(in the rows, 128 means zero)
Families of rows that turns and mirrors carry onto each other, the same ones carrying the whole set onto itself: the rest of each named row's family, in list order
8 families of 5 rows
J_170: [ 85 143 114 136 116 148 120 151]
J_162: [102 141 123 118 104 168 134 138]
J_967: [ 84 155 128 137 126 139 147 122]
J_617: [151 129 144 157  99 129 142 121]
J_207: [ 86 127 129 121 107 153 143 140]
J_804: [ 83 149 137 156 122 122 117 136]
J_728: [ 97 163 123 152 139 126 125 130]
J_166: [ 99 122 157 139 114 121 151 115]
J_452: [130 120 139 112 108 156 149 123]
J_696: [109 140 145 161 132 107 113 131]
J_938: [103 150 127 152  84 155 142 135]
J_153: [149 144 130 156 126 117 111 143]
J_28: [112 154 114 136 119 156 104 150]
J_645: [ 91 145 117 141 122 143 109 155]
J_676: [154 121 146 137 114 121 145 125]
J_807: [146 117 135 143 134 114 119 133]
J_897: [ 77 138 145 142 111 132 141 126]
J_520: [159 132 135 143 113 129 109 138]
J_523: [117 129 135 118  87 160 145 132]
J_875: [ 93 121 130 119 105 151 151 133]
J_168: [128 135 126 150 137 121 100 149]
J_551: [ 91 150 123 132  97 154 142 145]
J_735: [151 119 144 125 100 140 139 125]
J_518: [120 107 146 118 114 137 154 125]
J_837: [120 124 157 151 127 106 134 118]
J_212: [146 111 143 136 132 117 128 131]
J_975: [109 161 116 153 115 137 110 156]
J_280: [118 125 142 122  96 145 163 126]
J_768: [131 105 143 123 117 130 151 122]
J_362: [104 150 120 132  93 160 120 149]
J_833: [123 150 133 154 147 112 126 121]
J_674: [128 135 144 140 139 116 149 108]
J_549: [129 152 119 147 110 141  98 152]
J_385: [146 141 125 143 131 136 101 142]
J_391: [104 139 140 130 126 132 162 109]
J_493: [119 141 117 152 133 125 100 151]
J_692: [115 160 121 168  98 142 117 144]
J_297: [145 147 131 171 107 126 117 135]
J_456: [125 132 141 146  85 146 158 121]
J_800: [158 120 140 127 124 136 128 125]

Which other rows belong to the same family as J_207? J_645, J_168, J_518, J_212
Which other rows belong to the same family as J_768? J_170, J_807, J_875, J_493
Which other rows belong to the same family as J_897? J_804, J_166, J_696, J_837
Which other rows belong to the same family as J_549? J_520, J_523, J_735, J_362
Which other rows belong to the same family as J_800? J_162, J_452, J_28, J_385
Which other rows belong to the same family as J_297? J_617, J_938, J_692, J_456

Families of rows that turns and mirrors carry onto each other, the same ones carrying the whole set onto itself: the rest of each named row's family, in list order
5 families of 8 rows
J_197: [154 125  81 153 134 160 149 154 146 148  59 128 162 112 128 143 109 146
 124 173]
J_118: [139 110 114 153 102 154 137 135 126 126 110 127 129 136 134  99  92 157
 124 137]
J_929: [159 112  94 156 141 146 154 139 139 139  66 127 169 105 123 138 116 138
 142 167]
J_336: [169 110  80 161 135 138  87 148 128 154  96 128 123 120 110 119 103 170
 103 135]
J_244: [150 127 112 161 108 177  99 167  97 167 129 130 111 114 120 122 136 165
 122 122]
J_292: [153 112 131 138  97 183 162 151 122 154  92 127 148 122 116 139 151 142
 148 172]
J_271: [137 124  89 145 103 148 127 145 126 127 112 128 144 123 134 107  85 154
 132 128]
J_497: [169 115 122 179 149 178 127 151 112 177  88 130 133 100 106 154 162 147
 136 160]
J_363: [154 129  96 146 107 161 137 121 112 137 117 154 135  95 127 126 113 161
 155 184]
J_876: [157 144  89 153 129 158 136 134 116 135 130 145 131  97 120 132 111 152
 147 189]
J_408: [161 105  86 171 133 126  85 149 119 144  94 137 130 114 110 105 128 160
 111 145]
J_810: [173 105 102 149 135 173 151 135 134 144  63 133 167 117 129 145 100 149
 137 166]
J_226: [134 121 106 146 105 158 112 131 117 125  93 126 136 125 142 105  85 155
 137 141]
J_122: [172 105 123 182 154 170 124 141 137 169  99 132 131 118  94 143 161 149
 134 158]
J_481: [150 103 101 142 131 165 153 145 136 145  65 128 166 118 136 142 101 150
 128 173]
J_550: [139 126  95 185 120 193 114 148 114 156  78 120 141 131 119 152 128 126
 104 122]
J_616: [140 119 112 175 115 189 117 150 113 169  70 102 123 140 116 147 128 142
 111 127]
J_574: [173 117  92 148 106 154 136 134 106 131 117 154 137  96 123 125 105 168
 151 182]
J_719: [168 119  88 140 129 153 139 137 131 129 131 149 138 101 105 134 107 163
 142 181]
J_190: [167 130 127 146  95 183 153 144 135 162 103 127 158 131 122 149 143 134
 143 171]
J_941: [146 127 105 179 124 168 102 144 117 163  80 114 144 126 103 156 134 125
 101 119]
J_889: [173  97 110 188 130 181 124 162 124 174  84 135 139 111  91 158 152 157
 135 156]
J_434: [161  98 113 187 144 175 128 149 134 185  82 132 137 118  99 155 147 157
 134 160]
J_274: [151 126 104 124 112 152 127 142 116 130 110 111 136 128 128 104  83 154
 133 144]
J_710: [158 113  85 152 137 132  84 136  99 142 106 143 131 108 105 116 124 162
 110 147]
J_255: [153 119  93 156 115 170 103 173 111 177 135 117 108 113 101 129 140 161
 120 139]
J_797: [172 119  86 165 127 148 137 138 143 155  66 135 170 111 135 148 108 143
 143 169]
J_755: [148 111 106 171 114 183 119 149 108 164  80 114 140 146 104 142 139 127
  97 122]
J_809: [170 110  82 156 144 146  80 136  97 140 104 130 128 117 106 121 114 162
 115 137]
J_771: [157 128 129 158  80 174 146 139 136 166  79 127 156 115 128 141 142 131
 143 154]
J_812: [141 111 108 129 109 156 130 142 123 129 127 115 129 124 127 106  89 152
 125 142]
J_194: [153 128  90 146 112 182 110 174  95 161 134 123 112 115 120 131 144 160
 114 144]
J_254: [165 124 139 144  94 177 150 143 128 162  91 136 156 124 132 121 150 134
 141 158]
J_76: [157 131 131 162  83 178 156 149 131 158  83 130 153 114 112 142 131 135
 153 162]
J_152: [152 106  76 165 133 149  88 144 109 140  90 131 116 114 103 110 109 163
 101 150]
J_48: [140 127 109 145 106 177 102 168  84 155 123 128 115 107 105 119 139 145
 119 135]
J_342: [148 125 102 161 108 165 101 173 102 161 132 111 106 118  92 125 131 160
 130 137]
J_808: [176 112 116 183 137 165 129 147 118 176 106 139 141 105  87 154 158 132
 134 153]
J_38: [152 131 111 169 122 176 102 155 117 166  70 104 144 132  98 147 136 127
 115 120]
J_631: [167 128  97 149 118 153 124 133 137 135 118 144 131 100 119 122 107 167
 148 197]

Which other rows belong to the same family as J_363? J_481, J_941, J_434, J_710, J_255, J_771, J_812
Which other rows belong to the same family as J_631? J_929, J_244, J_271, J_497, J_190, J_755, J_152
Which other rows belong to the same family as J_336? J_292, J_226, J_616, J_719, J_797, J_48, J_808
Which other rows belong to the same family as J_809? J_810, J_574, J_889, J_274, J_76, J_342, J_38

Families of rows that turns and mirrors carry onto each other, the same ones carrying the whole set onto itself: the rest of each named row's family, in list order
5 families of 6 rows
J_982: [121 138 136 152 126 117 108 168]
J_279: [164 145 138 120 102 130 127 107]
J_203: [107 166 112 134 121 137 111 131]
J_175: [160 140 153 128 104 110 132 120]
J_263: [106 141 132 117 120 125 101 152]
J_675: [164 127 128 141  98 141 133 127]
J_737: [105 127 119 123 112 111 109 142]
J_772: [103 152 108 143 114 112 121 127]
J_723: [129 136  96 132 141 118  92 131]
J_119: [161 130 150 147 103 128 134 146]
J_981: [178 147 146 138 138 118 108 135]
J_504: [160 118 114 141 107 108 129 117]
J_796: [160 173 136 139 122 150 115 125]
J_2: [156 142 161 139 126 113 118 157]
J_939: [126 134 113 141 144  99  96 145]
J_972: [164 142 145 136 107 154 124 141]
J_994: [162 154 158 120 110 131 123 125]
J_366: [129 168 123 120 136 146  95 141]
J_570: [124 121  96 151 112 119 115 134]
J_138: [128 149 110 135 125 157  97 149]
J_727: [177 133 131 143 130 105 117 121]
J_850: [103 163 130 141 124 116 116 145]
J_371: [166 151 124 121 122 157 106 128]
J_239: [158 145 114 152 107 119 132 105]
J_811: [128 148 116 131 150 121  86 148]
J_621: [153 156 154 157 120 107 129 139]
J_491: [181 144 126 133 132 129 108 117]
J_538: [121 145 140 143 130  92 115 153]
J_881: [128 135  91 133 117 113 114 113]
J_353: [109 136 111 114 114 132 101 136]

Which other rows belong to the same family as J_727? J_723, J_981, J_939, J_811, J_491
Which other rows belong to the same family as J_772? J_203, J_675, J_119, J_972, J_850
Which other rows belong to the same family as J_504? J_2, J_366, J_371, J_538, J_881
Which other rows belong to the same family as J_279? J_175, J_263, J_737, J_994, J_353

